[[  8.8  11.1 -50.8  57.8 -19.4   8.1 -24.7   8.6  25.9 -38.1  49.7]
 [  8.7  10.1 -51.1  58.0 -20.2   7.9 -25.3   9.4  25.2 -37.7  49.5]
 [  8.9  43.2  -4.4 -62.7 -21.8  52.2  36.5 -15.5 -13.8   8.1  -3.1]
 [  8.6  19.4 -61.6  51.3  -1.2  -5.0  -2.7 -29.6  45.4 -17.3  -8.5]]
:
[[ -8.5 -17.3  45.4 -29.6  -2.7  -5.0  -1.2  51.3 -61.6  19.4   8.6]
 [ -3.1   8.1 -13.8 -15.5  36.5  52.2 -21.8 -62.7  -4.4  43.2   8.9]
 [ 49.5 -37.7  25.2   9.4 -25.3   7.9 -20.2  58.0 -51.1  10.1   8.7]
 [ 49.7 -38.1  25.9   8.6 -24.7   8.1 -19.4  57.8 -50.8  11.1   8.8]]

[[ -1.9  -4.0 -23.3   3.4 -12.0]
 [  9.3   2.8 -51.9  13.7 -40.9]
 [ -7.6   9.7  13.0  -4.2   9.3]
 [  2.1  -0.8 -20.4   5.9   4.3]
 [  8.0   7.3 -70.7  22.6 -51.6]
 [ -5.2  -6.6  23.1  -0.1  19.8]
 [-13.5  13.2  61.9  -2.7  35.3]
 [ -6.6  -1.8  60.6  -6.0  34.5]
 [ -3.9   5.1  16.1   1.1  10.7]
 [  0.7  11.3 -61.9  23.3 -46.0]
 [-10.4  -8.5   0.7   4.8   2.6]
 [ -2.0  12.8 -48.1   1.2 -19.4]]
:
[[-19.4   1.2 -48.1  12.8  -2.0]
 [  2.6   4.8   0.7  -8.5 -10.4]
 [-46.0  23.3 -61.9  11.3   0.7]
 [ 10.7   1.1  16.1   5.1  -3.9]
 [ 34.5  -6.0  60.6  -1.8  -6.6]
 [ 35.3  -2.7  61.9  13.2 -13.5]
 [ 19.8  -0.1  23.1  -6.6  -5.2]
 [-51.6  22.6 -70.7   7.3   8.0]
 [  4.3   5.9 -20.4  -0.8   2.1]
 [  9.3  -4.2  13.0   9.7  -7.6]
 [-40.9  13.7 -51.9   2.8   9.3]
 [-12.0   3.4 -23.3  -4.0  -1.9]]

[[ 22.5  13.0 -23.6 -17.2   7.1  25.4  10.3 -38.1]
 [ 11.8  12.5  -6.6  -3.5   7.1   6.9   6.4  -5.1]
 [-45.3   7.0  -2.5 -39.3   7.1  47.4   1.1  -9.7]
 [ -3.1  20.3 -24.8 -17.0   7.1   4.7  32.1   5.7]
 [  9.9  10.6  -8.0  49.5   7.1  37.8  33.4  -1.8]
 [-29.4  13.3  13.4  13.4   7.1   7.7  15.9  59.2]]
:
[[ 59.2  15.9   7.7   7.1  13.4  13.4  13.3 -29.4]
 [ -1.8  33.4  37.8   7.1  49.5  -8.0  10.6   9.9]
 [  5.7  32.1   4.7   7.1 -17.0 -24.8  20.3  -3.1]
 [ -9.7   1.1  47.4   7.1 -39.3  -2.5   7.0 -45.3]
 [ -5.1   6.4   6.9   7.1  -3.5  -6.6  12.5  11.8]
 [-38.1  10.3  25.4   7.1 -17.2 -23.6  13.0  22.5]]

[[  0.3  30.8  18.2 -28.6 -40.8   8.2  52.1 -46.6  27.5  17.5 -26.1]
 [-36.3 -13.1 -15.4 -12.3  16.4 -17.3 -40.6   0.5 -26.8  -8.2  19.0]
 [ -5.2  -8.2  -5.7  31.1 -19.5 -20.8  18.4   1.4   2.0   5.2 -35.3]
 [-16.0  -5.0   9.4 -28.0  19.5   4.2 -26.5 -12.5 -17.6 -11.5  30.5]
 [ 11.9  17.1   8.0  -7.1  -0.8  12.2   2.5  10.2  12.3   8.6  14.0]
 [ -5.7  34.3 -22.6 -20.8  -6.0  24.1  -5.3  11.8  26.5  28.6  27.6]
 [ 35.8 -55.0 -29.2  14.8  48.3 -16.6 -42.9  33.8 -46.5 -56.2 -13.2]]
:
[[-13.2 -56.2 -46.5  33.8 -42.9 -16.6  48.3  14.8 -29.2 -55.0  35.8]
 [ 27.6  28.6  26.5  11.8  -5.3  24.1  -6.0 -20.8 -22.6  34.3  -5.7]
 [ 14.0   8.6  12.3  10.2   2.5  12.2  -0.8  -7.1   8.0  17.1  11.9]
 [ 30.5 -11.5 -17.6 -12.5 -26.5   4.2  19.5 -28.0   9.4  -5.0 -16.0]
 [-35.3   5.2   2.0   1.4  18.4 -20.8 -19.5  31.1  -5.7  -8.2  -5.2]
 [ 19.0  -8.2 -26.8   0.5 -40.6 -17.3  16.4 -12.3 -15.4 -13.1 -36.3]
 [-26.1  17.5  27.5 -46.6  52.1   8.2 -40.8 -28.6  18.2  30.8   0.3]]

[[ 16.0 -27.8]
 [  5.9  17.7]
 [-15.2  31.4]
 [ 47.5   6.9]
 [ 28.3 -55.4]
 [ 52.7 -66.3]
 [-33.8 -43.7]
 [ -6.5 -25.8]]
:
[[-25.8  -6.5]
 [-43.7 -33.8]
 [-66.3  52.7]
 [-55.4  28.3]
 [  6.9  47.5]
 [ 31.4 -15.2]
 [ 17.7   5.9]
 [-27.8  16.0]]

[[-13.4   7.8  17.1 -65.1]
 [ -3.1  -9.2 -12.1  21.5]
 [-12.6   6.9  -2.6 -14.8]]
:
[[-14.8  -2.6   6.9 -12.6]
 [ 21.5 -12.1  -9.2  -3.1]
 [-65.1  17.1   7.8 -13.4]]

[[ 27.7 -16.7 -26.4   2.3 -57.1  -8.0]
 [  8.6 -20.3  -5.3 -45.8 -16.5 -21.6]
 [  7.3  10.6 -17.4 -20.6  45.2  -2.0]
 [ -3.5  26.0 -27.6  20.2   8.6   3.3]
 [ 41.4 -11.8 -31.9  -8.0  -3.7   0.5]]
:
[[  0.5  -3.7  -8.0 -31.9 -11.8  41.4]
 [  3.3   8.6  20.2 -27.6  26.0  -3.5]
 [ -2.0  45.2 -20.6 -17.4  10.6   7.3]
 [-21.6 -16.5 -45.8  -5.3 -20.3   8.6]
 [ -8.0 -57.1   2.3 -26.4 -16.7  27.7]]

[[  3.2   2.9  -1.2   0.7   1.8  -0.3  -1.7   2.2   4.6  -0.7  -1.8   0.1
    2.2]
 [-24.4  -3.3  -7.3   8.4  30.8 -21.7 -38.3  29.3  29.2   0.7  10.2  58.6
  -13.5]]
:
[[-13.5  58.6  10.2   0.7  29.2  29.3 -38.3 -21.7  30.8   8.4  -7.3  -3.3
  -24.4]
 [  2.2   0.1  -1.8  -0.7   4.6   2.2  -1.7  -0.3   1.8   0.7  -1.2   2.9
    3.2]]

[[  4.2   6.5 -20.0  -4.3  18.9   7.3  -1.8  22.7   2.7  22.1  17.2]
 [  3.0   5.1 -15.7  -3.4  13.5   5.6  -0.7  15.6   2.2  16.7  12.8]
 [  7.5  -1.0  -7.7  -8.4  18.4   1.3  -9.8  30.3   1.2  15.3  13.8]
 [  3.0   1.4  -6.4  -4.5  12.2   2.4  -6.6  20.5   0.0  12.0  10.5]
 [ -5.9 -26.0  69.3  -8.4 -25.8 -24.3 -37.7  12.6 -17.0 -41.7 -23.3]]
:
[[-23.3 -41.7 -17.0  12.6 -37.7 -24.3 -25.8  -8.4  69.3 -26.0  -5.9]
 [ 10.5  12.0   0.0  20.5  -6.6   2.4  12.2  -4.5  -6.4   1.4   3.0]
 [ 13.8  15.3   1.2  30.3  -9.8   1.3  18.4  -8.4  -7.7  -1.0   7.5]
 [ 12.8  16.7   2.2  15.6  -0.7   5.6  13.5  -3.4 -15.7   5.1   3.0]
 [ 17.2  22.1   2.7  22.7  -1.8   7.3  18.9  -4.3 -20.0   6.5   4.2]]
